One turn moves every row onto another: examples first, then more rows asked
puz: |  -3 |  -4 | -13 | -15 |  -6 |   6 |  -9 |  11 |  -8 |  -3 |  12 |   4 | -15 |  -4 |  -2 |   2 | -11 |  11 |  14 |  -9 |  -3 |  14 | -10 |  11 |   4 |  -2 |
tus: | -16 |   6 | -20 | -13 |   3 |   9 |  -7 |   4 | -11 |   6 |   5 |   2 | -13 |  -7 |   8 |   4 |  -2 |   7 |   7 |  14 |  -5 |  15 |  15 |  -1 |  -3 |  -7 |
lis: |  -8 |  -8 |  -9 | -21 |   2 |  -9 | -11 |  11 |  -9 |  -2 |   6 |   3 |  -4 | -12 |  -6 |  -6 |   8 |   0 |  11 |  -8 |  -3 |   8 |  -6 |  18 |   2 |  -3 |
Rako: |  -8 | -13 |  -7 | -20 |   2 |  -2 | -10 |   9 |  -5 |   0 |   0 |   3 |  -4 | -16 |  -9 |  -7 |   8 |   2 |  10 |  -7 |   0 |  11 |  -3 |  17 |   4 |  -1 |
tubo: | -12 |   1 |  -2 | -21 |  10 |   2 | -14 |   5 |  -7 |  -8 |  22 |  -2 |  -6 | -16 |  -7 |   1 |  -1 |  17 |  16 |  -4 |   0 |   3 |   1 |   6 |  -2 |  -3 |
mezos: | -10 |  -9 | -10 | -18 |   4 |  -6 | -11 |  10 |  -5 |   0 |   4 |   1 |  -3 | -15 |  -6 |  -8 |   5 |   1 |   5 |   0 |  -3 |   3 |  -7 |  17 |  -4 |  -4 |
dozo: | -16 |   9 | -21 | -14 |   1 |   8 |  -8 |   4 | -12 |   3 |   3 |   5 | -11 |  -1 |  10 |   3 |  -7 |   8 |   6 |  15 |  -3 |  13 |  15 |   4 |  -2 |  -6 |
buzu: |  -6 |  -5 | -10 | -19 |  -2 |   7 |  -5 |  14 | -13 |  -7 |  15 |   0 | -13 |  -5 |  -4 |   1 |  -7 |  11 |  13 |  -8 |  -4 |  15 |  -9 |   5 |   5 |  -2 |
razik: | -17 |   9 | -19 | -13 |   4 |   5 |  -4 |   0 |  -5 |   3 |   6 |   4 | -14 |  -1 |  12 |   5 |  -7 |   5 |   7 |  11 |   0 |  12 |  16 |   3 |   1 |  -7 |
gimel: |  -7 |  -8 | -11 | -18 |  -9 |   6 | -10 |  17 |  -8 |  -7 |  13 |   1 | -14 |  -5 |  -4 |  -2 | -13 |   7 |  11 |  -9 |   0 |  16 |  -4 |  10 |   6 |   2 |
kemel: | -11 |  -2 |   0 | -17 |   7 |   2 | -16 |   1 |  -5 | -10 |  18 |   0 |  -5 | -21 |  -4 |   3 |  -6 |  20 |  14 |  -1 |   2 |   5 |   0 |   8 |  -2 |  -3 |
Lud: | -19 |  -6 | -16 | -22 |   3 |  -2 |  -8 |  10 |   1 | -10 |   0 |  -1 |  -7 |  -1 |   4 |   5 |  -3 |   0 |  10 |   5 |   0 |  19 |  26 |  13 |   8 |  -6 |
nogu: | -11 | -12 |  -7 | -18 |   4 |  -5 | -15 |  10 |  -3 |  -3 |   4 |   4 |  -2 | -13 |  -5 |  -5 |  10 |   2 |   7 |  -8 |  -3 |   7 |  -5 |  16 |  -1 |  -1 |
sosu: | -13 |   1 |   0 | -19 |   3 |   3 | -21 |   2 |  -8 |  -6 |  17 |   0 |  -6 | -18 |  -3 |   1 |  -2 |  18 |  14 |  -8 |   2 |   2 |   3 |   6 |  -4 |   0 |
nefeg: | -31 |   3 |  -5 | -19 |  -2 |  -5 |  -5 |   7 |  -4 |   3 |   9 |  -1 | -10 | -16 |  10 |  -7 |  -5 |   6 |  15 |  10 |  -6 |   8 |  15 |  10 |  14 |  -4 |
dutod: | -11 |   4 |  -2 | -19 |   4 |   2 | -17 |  -2 |  -5 |  -8 |  15 |  -2 |  -5 | -22 |  -4 |  -4 |   2 |  18 |  15 |  -5 |   2 |   6 |   2 |   7 |  -3 |   0 |
nekun: | -15 |  -4 | -12 | -20 |   0 |   1 |  -9 |  13 |   1 | -11 |   0 |  -3 |  -9 |  -1 |   3 |   6 |  -6 |   1 |  11 |   2 |   2 |  16 |  27 |  10 |   8 |  -8 |
med: | -30 |   4 |  -6 | -16 |  -4 |  -1 |  -7 |   4 |   0 |   3 |  11 |  -1 | -12 | -18 |  10 |  -7 |  -4 |   5 |   7 |   9 |   2 |   8 |  15 |  15 |  14 |  -4 |
Reg: | -20 |  -8 | -14 | -18 |   4 |  -3 |  -4 |   7 |   3 |  -9 |   1 |   0 | -12 |  -1 |   9 |   7 |  -4 |  -2 |   6 |   7 |   0 |  21 |  20 |   8 |  10 |  -6 |
vilus: | -15 |   7 | -17 | -10 |   0 |  12 | -10 |   0 |  -8 |   1 |   4 |   1 | -13 |  -5 |  13 |   2 |  -4 |   3 |   5 |  13 |  -3 |  14 |  11 |   3 |  -4 |  -9 |
razir: | -14 |  -6 |  -9 | -22 |   3 |   2 | -10 |  10 |   3 |  -9 |  -4 |   2 | -11 |  -4 |   9 |   6 |  -3 |  -2 |  12 |   4 |   3 |  16 |  23 |  15 |   7 | -10 |
dubez: | -31 |   2 |  -8 | -16 |  -6 |  -3 |  -6 |  11 |  -5 |   0 |   7 |  -2 |  -8 | -17 |   8 |  -7 |  -5 |   5 |   7 |  11 |  -4 |   9 |  13 |  11 |  16 |  -6 |
Nali: |  -3 |  -4 | -10 | -19 |  -8 |  10 | -13 |   8 | -11 |  -6 |   7 |   1 | -14 |  -6 |  -1 |   1 |  -7 |  11 |  15 | -11 |  -3 |  19 |  -6 |   4 |   3 |  -1 |
zul: | -17 |   9 | -17 | -13 |  -1 |  13 |  -7 |   2 | -10 |   3 |   5 |   5 | -11 |  -3 |  11 |   3 |  -3 |   1 |   7 |  13 |  -3 |  13 |  16 |   3 |   0 |  -9 |
vuk: | -19 |  -3 | -13 | -23 |   0 |   1 |  -7 |   8 |   0 | -10 |  -1 |   2 |  -8 |  -4 |   7 |   7 |   1 |  -5 |  11 |   5 |  -1 |  15 |  26 |  12 |   8 |  -9 |
vod: |  -5 |  -5 | -12 | -16 | -11 |   6 | -11 |  12 | -12 |  -6 |  10 |   3 | -13 |  -6 |  -2 |   2 |  -5 |  10 |  10 | -13 |  -3 |  14 |  -5 |   8 |   1 |   1 |
Fivod: | -10 | -14 | -11 | -18 |   8 |  -5 | -10 |   7 |  -2 |  -1 |   6 |  -2 |  -5 | -13 |  -9 |  -2 |   6 |   2 |   7 |  -5 |  -2 |  10 |  -5 |  18 |   0 |  -5 |
revup: | -11 |   1 |  -4 | -21 |   8 |   0 | -22 |   2 | -10 |  -7 |  20 |  -1 |  -5 | -19 |  -5 |   0 |   3 |  16 |  12 |  -4 |   3 |   7 |   0 |   6 |  -5 |  -2 |
zela: | -10 |   2 |  -5 | -22 |   8 |   2 | -23 |   5 |  -4 |  -9 |  16 |  -2 |  -8 | -15 |  -3 |   4 |  -5 |  20 |  11 |  -2 |   3 |   6 |   3 |   7 |  -7 |  -5 |
Zim: | -14 |  -8 | -12 | -19 |   3 |   1 |  -5 |  12 |   3 | -11 |   1 |   4 |  -8 |  -4 |   6 |   4 |  -2 |  -1 |  15 |   4 |   0 |  18 |  26 |   7 |   6 |  -5 |
raluf: |  -2 |  -5 |  -8 | -18 |  -7 |   7 | -12 |  13 | -14 |  -9 |  14 |   3 | -11 |  -6 |  -2 |   1 |  -7 |   9 |  15 | -11 |   2 |  16 |  -4 |   6 |   3 |   1 |
Zom: | -31 |   1 |  -6 | -16 |   6 |  -3 |  -5 |   3 |  -2 |   1 |   7 |   4 |  -9 | -13 |  11 |  -4 |  -8 |   4 |   8 |  15 |   1 |   9 |  14 |  10 |  13 |  -5 |
nuna: | -17 |   9 | -19 | -11 |   4 |  10 | -13 |   6 |  -7 |   4 |   4 |   3 |  -9 |  -4 |   8 |   0 |  -3 |   7 |   6 |  15 |  -3 |  11 |  14 |   2 |  -4 | -10 |
tona: |  -9 | -11 |  -9 | -20 |  11 |  -4 |  -8 |  14 |  -5 |  -3 |   7 |   4 |  -3 | -11 |  -9 |  -4 |   8 |   3 |  11 |  -4 |  -4 |   7 |  -6 |  15 |   1 |  -4 |
nuru: | -32 |   4 |  -5 | -20 |  -2 |   1 |  -8 |   4 |  -4 |  -1 |  11 |   2 | -10 | -17 |  11 |  -4 |  -2 |   3 |   8 |  12 |  -2 |  11 |  17 |  11 |  15 |  -7 |
mib: | -33 |   1 |  -7 | -17 |  -1 |  -2 |  -7 |   6 |  -7 |  -1 |  10 |   0 |  -6 | -14 |   9 |  -7 |  -7 |   8 |   9 |  14 |  -2 |   9 |  15 |  13 |  14 |  -2 |

nefeg goes to tus
buzu goes to tona
Lud goes to mib
Now find these:
vilus goes to razir
raluf goes to lis
sosu goes to vod
vuk goes to nuru
gimel goes to mezos
puz goes to Fivod
Rako goes to dutod
nekun goes to dubez
Zom goes to razik

